The rows of A fall into 4 groups, which share some directions, and each row is roughly a mix of its group's hidden directions, except some rows that fit no group.
A, 151 rows:
[[  5   9 -33 -19  31  17  24  15  25  -6]
 [ 11  -1  12  46   1   6 -19   2  -8 -38]
 [-46  12   3 -18  21  20  19  10  10 -16]
 [ 20   7 -45  12  23  -7  19  10  25   0]
 [ 11 -17   4  12  -5  28 -24 -35 -34   1]
 [-37  12  31  -1 -18   4  -8   8 -25 -27]
 [  1  -3   0 -14   4   6  -8  42  37 -29]
 [-23   8   1  10 -15 -18  13 -48 -23   6]
 [ 19 -12 -12  14  10  29 -34 -13 -32 -10]
 [ 11 -30  47 -17   4  12   6  19  15  -1]
 [-20  -6  45  -7 -26  -1 -27  -6 -18   7]
 [-17 -13  35  -3 -19   6 -35 -10 -20  20]
 [-10 -12  -1  10 -18   4 -20 -39 -40   6]
 [ 13  20 -42  19  11 -19  26   9  18 -10]
 [ -5 -17 -11  20 -24  17 -23  -9 -42  14]
 [-33   3  13 -36  16  22  -7  13  23  16]
 [  0 -26  12  50  -9   9  -4 -19 -21  -1]
 [-41  12  30  -6 -17   3  -7  11 -16 -27]
 [-19  -3  40  12 -30 -17 -23  -9 -18   6]
 [  9   9  14 -16   9  -4  29  30  43  -2]
 [ -2  41 -19  17  14 -29  12   7  11 -26]
 [  2 -13 -36  39  -9  13 -15 -18 -19  11]
 [ 14  -3  14  39   4   1 -15   7  -8 -45]
 [ 10  -5 -14  49   9  20  -2 -19 -17 -19]
 [-17  15 -35  37  10 -21  13  12  13 -13]
 [  6   3  15 -15  12   0  39  17  42   7]
 [ -2   0 -34  40  22  22  20  -7 -10   2]
 [ 12   2  -7 -13  12  -2  -7  54  27 -10]
 [-11 -15  41  -5 -23   7 -28 -11 -27   5]
 [ 15 -17  10  42  -8  12 -20 -13 -11 -32]
 [-26  30   0  30 -17 -30   9   8  -9 -21]
 [-22   0  44 -15 -20  10 -10  -6 -27 -14]
 [  6  -3 -41  39  15  -5  14 -23   5   0]
 [  0  17 -41  14  17 -16  22  15  31  -4]
 [  6  16 -28  -6  26   3  37  14  20 -24]
 [  0  10 -30  47  16   8  10 -11 -23   1]
 [-31 -25   4  17 -29  16 -22  -8  20  18]
 [ -9 -18 -31  37  20   5 -25 -19   9   4]
 [ 29 -30   5 -29  15  27 -11  -7   7  21]
 [ 38 -18  -6  25 -18 -25 -15 -15   0  21]
 [ 11 -18  42 -23 -15  16 -19 -13 -24   7]
 [-32  -1  15 -45  -5 -15  13  15   4  20]
 [ -1   9 -39  11  -1  -7 -14  37  19 -24]
 [ -9  20  35 -12 -46 -14   8   2  -7  -7]
 [ 42 -11 -37  14   9 -11  11  -9  16  13]
 [-11 -10  -5  29 -18 -11   0 -33 -31  26]
 [-21   9  17  14 -43  -6  27 -21  13   8]
 [-21 -11   3 -15  -7   5 -11 -37 -42  12]
 [  4 -21  40 -22  -8  22 -20 -13 -23   9]
 [-19  22  14 -17  -8 -31  26  20  29   3]
 [-10 -19 -15  28 -24  18 -20 -16 -32  17]
 [-24  14 -21 -20 -21 -15  -1 -22  -3  39]
 [ 10  21  15 -15  23 -21  23   2  38 -17]
 [ 19 -10   7  36   7  10 -14   9  -2 -45]
 [-18  14 -14 -36   3  -5  19  -3   7  43]
 [ 33 -13 -17 -27  29  23  14  -3  16  14]
 [  1 -23  23 -38   8  25  11  17  15  22]
 [ -4   1 -20  40 -20   0  24 -34   1  11]
 [ 14  23  15 -28  34 -18  25   9   8 -16]
 [-13 -31 -14   8  14  24 -44   6   3  13]
 [  9  16 -30  18   4 -20 -21  35   5 -27]
 [  9 -29  10  -8  -2  36 -27 -16 -28  11]
 [ 30 -24  -3  20 -11 -15 -23 -18  -2  34]
 [ -2  21 -26  -6  19   0  40  12  18 -27]
 [ -4 -21   4  46  -2   7   9 -29 -27   7]
 [ 26  -8 -20 -32  28  29  14   7  16   1]
 [  6  16 -31  -4  27   2  35  14  21 -21]
 [ -7 -13 -31  43   8   8 -20 -24   9   7]
 [ -5 -10 -32  43 -22   3  -2 -22 -16   8]
 [ 12 -25  43   8 -22   3 -21 -23 -11  -9]
 [ -4   2 -43  34  22  19  20  -4  -5  -2]
 [-11   3  -1  33 -34  -8  26 -33   2   8]
 [  4 -17  16 -34  13  11  16  35  27  12]
 [ -3 -18  33   9 -24  -2 -35 -13 -25  14]
 [ -1 -17  40 -12 -20  14 -22 -15 -31   2]
 [  6 -15  -1  31 -19   8  -7 -45 -22   3]
 [  6  27  -3  17   3 -24  42 -26   9 -11]
 [ -1  15 -40  28  13 -20  22  10  20 -11]
 [  9 -14   1  31 -18   9  -4 -47 -21   0]
 [  6 -17  15 -29  19  10  21  37  24   6]
 [ 21 -13  16  30  21  12   1  23   0 -37]
 [  7  25  30 -23 -26 -14  30   5 -19  -7]
 [ -6   4 -15  12  -7  -1 -43  -9 -42 -12]
 [ 14   8  18 -39  27  -5   2  28  22 -13]
 [  5  19 -18  39  -4  -9 -19 -24 -24 -21]
 [  3   0  32 -45 -17 -23  -7  -3  -1  18]
 [ -8   4  39 -42 -12   4  -9  27   1  -1]
 [-37   1   3 -31 -14 -33  19   4   1  16]
 [ 30   2   6  25  -4   6  -2  33  38  -9]
 [ -5 -15  14 -39   8   8  19  29  24  19]
 [-17   4  38 -35 -29   1   0  22   0   1]
 [  0 -18  18 -37   3  11   7  36  23  17]
 [ -6   9   5   8 -53 -10  34  -6   3   2]
 [  3  16  34 -36 -21  -9  20  19 -16  -6]
 [ 21   9 -45  11  22  -8  20  11  24  -2]
 [ -3 -22  13  50  -5   7   3 -22 -24   4]
 [  6 -24  30 -31   5  36  -1   3   3  22]
 [  5 -19   6  29   1  26 -15  21  24 -34]
 [-16  31 -30  13  12 -29   1 -14 -20 -20]
 [ -8 -28  -5   8  34  19  -2 -35 -24  -2]
 [-10 -21   8  42  -9   6 -15  24  16 -27]
 [  8 -40   9 -15  -7  33 -22  -6 -21  16]
 [  7  -6 -14  50  -1  14 -14 -10  -9 -31]
 [-24   7  14  24 -35  -3  21 -32   5  12]
 [ -6  14 -30 -19   2 -16  -4  40  25 -16]
 [ 32 -37   1 -13  14  19 -17 -12   5  27]
 [  5  20  26 -37  22 -15  20  17  15 -14]
 [ 20   7   2  10  10  -1  21  32  46  -5]
 [-21 -17 -10  38 -32   7 -18 -21   8  12]
 [-20 -19   7  48  -7   6  -7  24  16 -15]
 [ 22  12   0  47 -30   8 -10 -12  -4  14]
 [  5 -38  -6  19  18  39   2   7   1  23]
 [ -2  26  34 -21   1 -26  23   2  23 -17]
 [ -3 -11  -6  48   5   8  13 -27 -29   8]
 [ 11   7 -32  41 -14 -14  20 -23  11  -6]
 [ 19 -21   6  20 -18 -15 -32 -17  -7  34]
 [ 34  -3  -3  39   5  27 -17 -16  -5 -15]
 [ 13 -10   2 -29  34  11 -28  28 -18  -4]
 [  7 -21 -31  16  44   8 -20  -3  12   2]
 [ 13 -23   1  11  -3  29 -17 -37 -31   2]
 [ 19 -28  42   8   2   6  -6  16   4 -31]
 [ 20   2  -8 -10  39  12 -41  12 -12  -7]
 [ -2 -34  13  46  -5  25   0 -12  -5  -2]
 [ -7   5  -3  24  -6   3  -5 -50 -32   0]
 [ -7  26  30 -12 -44 -14  16   3  -5  -7]
 [  1  15 -18 -13  20   7  39  13  16 -34]
 [-33  28   2  29 -12 -26  13   2 -11 -20]
 [  4  30  12   7 -29 -19  37 -17 -17  -7]
 [ 40 -13 -23  -2  16   0   1 -12  16  36]
 [ 10 -10   0  41  -4  17  -7 -37 -26  -2]
 [ -5  -9 -27  46  -4   4   0 -34   3  10]
 [-21   9   4   8 -44  -8  39 -10   8   6]
 [  4  17 -40   4  19  -9  31   8  30  -4]
 [ -7   2 -22  38 -32  -2  23 -24  12   7]
 [  1 -16  41 -13 -18  15 -24 -12 -31   2]
 [ 11  -6   9  45  -7   5 -20 -15 -16 -33]
 [ -8 -16 -23  33 -20  20 -17 -19 -24  18]
 [ -1 -11 -34  43 -19   6  -5 -21 -16   8]
 [ -6 -13  -1  51  -4   8 -13  13   7 -31]
 [  1  33 -10 -47   9 -16   1  19  14   2]
 [-25  -5   6 -16  -4   3  -5 -39 -40  14]
 [ 32   6 -12  38   5  16 -25  -2  -7 -26]
 [ -6   7   8 -48   7  -9  20   6   6  35]
 [ 31   0 -11  44   3  18 -13 -20  -7 -17]
 [-13  -5  28  28 -28 -19 -25 -11 -26   4]
 [-19  -5  15   0 -12   4   8 -50 -25  19]
 [-10   5 -42  28  24  16  21  13   8 -10]
 [ -1 -34   9  46 -10  15  -1 -19 -16   3]
 [ 29   1  -7  43   3  20 -12 -25  -9 -15]
 [ -7  21 -36 -25  19   0  19  25  16  16]
 [-14   6   0  36 -35  -7  18 -34   2   8]]

Here is one row of each group, with its name. Which group are the others in?
[-10   3 -33  27   5  -4  -3  39  18 -21]
Q
[-41  11  -1 -32  17  28   2  14  15   3]
Y
[ 20 -13 -37  35   7   5 -21 -12 -22   0]
V
[13 16 -4 -5 24 -2 18 38 37 -9]
P

[  8   6  12 -44  27  -2  -4  35   3 -12]
V
[ -8 -15  26   6 -23  -2 -37 -16 -19  28]
Y
[-33  12  -9 -20 -11 -42  13  20   8   5]
P
[ -2 -25 -14 -10  36  17 -29  20  22   4]
V
[-18  23 -28  11 -22 -15 -15 -35 -16  11]
Q
[ 23 -25  27  26  12  15  -3  17   0 -33]
Q
[-19  16 -37  22  11 -18  18  14  27 -10]
Y
[ -8   7 -44  35  21  13  18   4  -1  -9]
Q
[-28  18  13  13 -21 -10   6  11 -19 -43]
Y
[ -7   1  37 -41 -16  10 -12  26  -7   2]
V
[  0 -30 -10 -14  25  18 -35  25  16   5]
V
[-25 -27  -1  12 -10   4   0  36  36 -11]
Q
